[[ 7.76 -7.82  8.06 -8.13  8.17 -7.57 -8.27 -6.17  7.65 -8.18]
 [ 7.60 -7.69  7.87 -7.65  7.18 -7.24 -7.83 -6.36  7.66 -7.48]
 [ 8.11 -8.09 -8.20 -7.95  8.07 -7.94 -7.76 -6.28  7.89 -7.81]
 [ 7.62 -7.39  7.65 -7.74  7.86 -7.81 -7.85  4.42  7.39 -7.81]]
:
[[ 7.62 -7.39  7.65 -7.74  7.86 -7.81 -7.85  4.42  7.39 -7.81]
 [ 7.76 -7.82  8.06 -8.13  8.17 -7.57 -8.27 -6.17  7.65 -8.18]
 [ 7.60 -7.69  7.87 -7.65  7.18 -7.24 -7.83 -6.36  7.66 -7.48]
 [ 8.11 -8.09 -8.20 -7.95  8.07 -7.94 -7.76 -6.28  7.89 -7.81]]

[[-3.41 -3.96]
 [ 7.76  8.18]
 [ 2.97  3.57]]
:
[[ 2.97  3.57]
 [-3.41 -3.96]
 [ 7.76  8.18]]

[[ 5.35  1.07 -0.37 -3.48 -2.52 -0.46 -3.49 -0.97 -0.45 -2.11  0.61 -1.33
   6.16 -0.43 -6.25]
 [-1.59  2.78 -0.07  1.37  0.13  0.62  3.14  1.27 -1.41  2.58 -0.31  1.93
  -2.51  4.43 -3.25]
 [-1.62  0.85  0.53  0.51 -1.93 -2.17  2.54  0.39 -0.47  1.72 -2.23  1.32
  -0.62 -6.86  1.85]
 [ 0.13 -0.74  2.34  0.12  0.08  1.53 -5.51  1.64  1.59 -2.51 -3.10 -0.41
   1.19  1.88 -3.75]
 [ 5.22 -2.04 -1.15  1.42 -1.96 -2.52 -1.28 -0.08  0.72  4.87  0.73  2.68
   1.07  5.64  1.49]
 [ 0.28  8.47 -1.25 -3.53 -0.12  0.33 -0.24 -1.30 -2.09 -1.76  1.25  4.73
   1.76 -5.07 -3.98]]
:
[[ 0.28  8.47 -1.25 -3.53 -0.12  0.33 -0.24 -1.30 -2.09 -1.76  1.25  4.73
   1.76 -5.07 -3.98]
 [ 5.35  1.07 -0.37 -3.48 -2.52 -0.46 -3.49 -0.97 -0.45 -2.11  0.61 -1.33
   6.16 -0.43 -6.25]
 [-1.59  2.78 -0.07  1.37  0.13  0.62  3.14  1.27 -1.41  2.58 -0.31  1.93
  -2.51  4.43 -3.25]
 [-1.62  0.85  0.53  0.51 -1.93 -2.17  2.54  0.39 -0.47  1.72 -2.23  1.32
  -0.62 -6.86  1.85]
 [ 0.13 -0.74  2.34  0.12  0.08  1.53 -5.51  1.64  1.59 -2.51 -3.10 -0.41
   1.19  1.88 -3.75]
 [ 5.22 -2.04 -1.15  1.42 -1.96 -2.52 -1.28 -0.08  0.72  4.87  0.73  2.68
   1.07  5.64  1.49]]

[[5.95 0.44]
 [6.32 0.07]
 [5.67 0.71]
 [4.44 1.95]
 [5.76 0.63]
 [5.83 0.56]
 [6.31 0.07]
 [5.16 1.22]
 [5.97 0.41]]
:
[[5.97 0.41]
 [5.95 0.44]
 [6.32 0.07]
 [5.67 0.71]
 [4.44 1.95]
 [5.76 0.63]
 [5.83 0.56]
 [6.31 0.07]
 [5.16 1.22]]

[[ 6.00  5.92 -2.02 -6.06  1.98 -0.64 -3.89]
 [ 0.72  4.81 -0.24  0.79  1.65  0.42 -2.07]
 [ 6.66  1.91 -1.60  0.26 -0.83 -2.16 -2.98]
 [ 1.68 -4.69  0.32 -2.44 -3.46  1.69  6.19]
 [-2.93  3.03 -2.84 -0.88  1.89  2.37  0.76]
 [ 6.79  0.60 -1.14  6.46  0.30 -0.07  0.06]
 [ 5.52 -2.15 -0.69  4.39 -1.75  1.31  1.69]]
:
[[ 5.52 -2.15 -0.69  4.39 -1.75  1.31  1.69]
 [ 6.00  5.92 -2.02 -6.06  1.98 -0.64 -3.89]
 [ 0.72  4.81 -0.24  0.79  1.65  0.42 -2.07]
 [ 6.66  1.91 -1.60  0.26 -0.83 -2.16 -2.98]
 [ 1.68 -4.69  0.32 -2.44 -3.46  1.69  6.19]
 [-2.93  3.03 -2.84 -0.88  1.89  2.37  0.76]
 [ 6.79  0.60 -1.14  6.46  0.30 -0.07  0.06]]

[[-6.08 -5.74  4.60  0.69  0.05 -2.72 -2.34  1.05  0.08  5.27 -0.33]
 [-4.31  4.35 -5.78 -1.33 -0.88  8.01  2.61  0.91  0.10 -0.11 -2.79]
 [ 1.87 -1.54  2.72  1.01  0.95 -3.51  1.04  0.97  2.03 -2.26 -5.24]
 [ 4.16  3.06  1.84 -1.41 -3.29  5.02  4.17 -1.12 -0.86 -1.19  0.57]
 [ 4.14 -0.13  3.24 -0.97 -4.20 -1.63  0.15  2.48  0.03 -1.58 -0.18]
 [-0.60 -3.22  4.09  0.13  6.15  1.41 -2.17 -0.12  3.34  1.77 -0.40]
 [ 0.79  0.78  3.51 -1.63  3.26  0.84  1.74  1.60  4.06  2.39  3.66]]
:
[[ 0.79  0.78  3.51 -1.63  3.26  0.84  1.74  1.60  4.06  2.39  3.66]
 [-6.08 -5.74  4.60  0.69  0.05 -2.72 -2.34  1.05  0.08  5.27 -0.33]
 [-4.31  4.35 -5.78 -1.33 -0.88  8.01  2.61  0.91  0.10 -0.11 -2.79]
 [ 1.87 -1.54  2.72  1.01  0.95 -3.51  1.04  0.97  2.03 -2.26 -5.24]
 [ 4.16  3.06  1.84 -1.41 -3.29  5.02  4.17 -1.12 -0.86 -1.19  0.57]
 [ 4.14 -0.13  3.24 -0.97 -4.20 -1.63  0.15  2.48  0.03 -1.58 -0.18]
 [-0.60 -3.22  4.09  0.13  6.15  1.41 -2.17 -0.12  3.34  1.77 -0.40]]

[[ 0.15  0.68  0.11  1.11 -1.09 -1.72 -2.44 -0.85  0.42 -0.60  4.58  0.73
   1.56  1.20  2.22 -3.13]
 [-0.01  0.74  1.01  0.04 -1.20 -1.41 -2.86  0.05  0.35 -2.24  4.56  1.49
   0.92  2.28  1.64 -3.25]
 [ 0.09 -0.16 -1.04 -1.18  1.99  3.11  3.50  0.36 -0.40  1.87 -6.74 -1.31
  -1.51 -3.06 -2.92  4.76]
 [ 0.11  2.18 -0.30  1.25 -0.95 -0.62 -2.66 -1.36  0.89  0.23  4.17  0.45
   2.19  0.19  2.69 -2.59]
 [-0.42 -4.55  1.57 -1.02 -0.94 -3.90  0.41  2.01 -1.37 -2.46  1.17  0.60
  -2.22  4.28 -1.25 -2.00]]
:
[[-0.42 -4.55  1.57 -1.02 -0.94 -3.90  0.41  2.01 -1.37 -2.46  1.17  0.60
  -2.22  4.28 -1.25 -2.00]
 [ 0.15  0.68  0.11  1.11 -1.09 -1.72 -2.44 -0.85  0.42 -0.60  4.58  0.73
   1.56  1.20  2.22 -3.13]
 [-0.01  0.74  1.01  0.04 -1.20 -1.41 -2.86  0.05  0.35 -2.24  4.56  1.49
   0.92  2.28  1.64 -3.25]
 [ 0.09 -0.16 -1.04 -1.18  1.99  3.11  3.50  0.36 -0.40  1.87 -6.74 -1.31
  -1.51 -3.06 -2.92  4.76]
 [ 0.11  2.18 -0.30  1.25 -0.95 -0.62 -2.66 -1.36  0.89  0.23  4.17  0.45
   2.19  0.19  2.69 -2.59]]
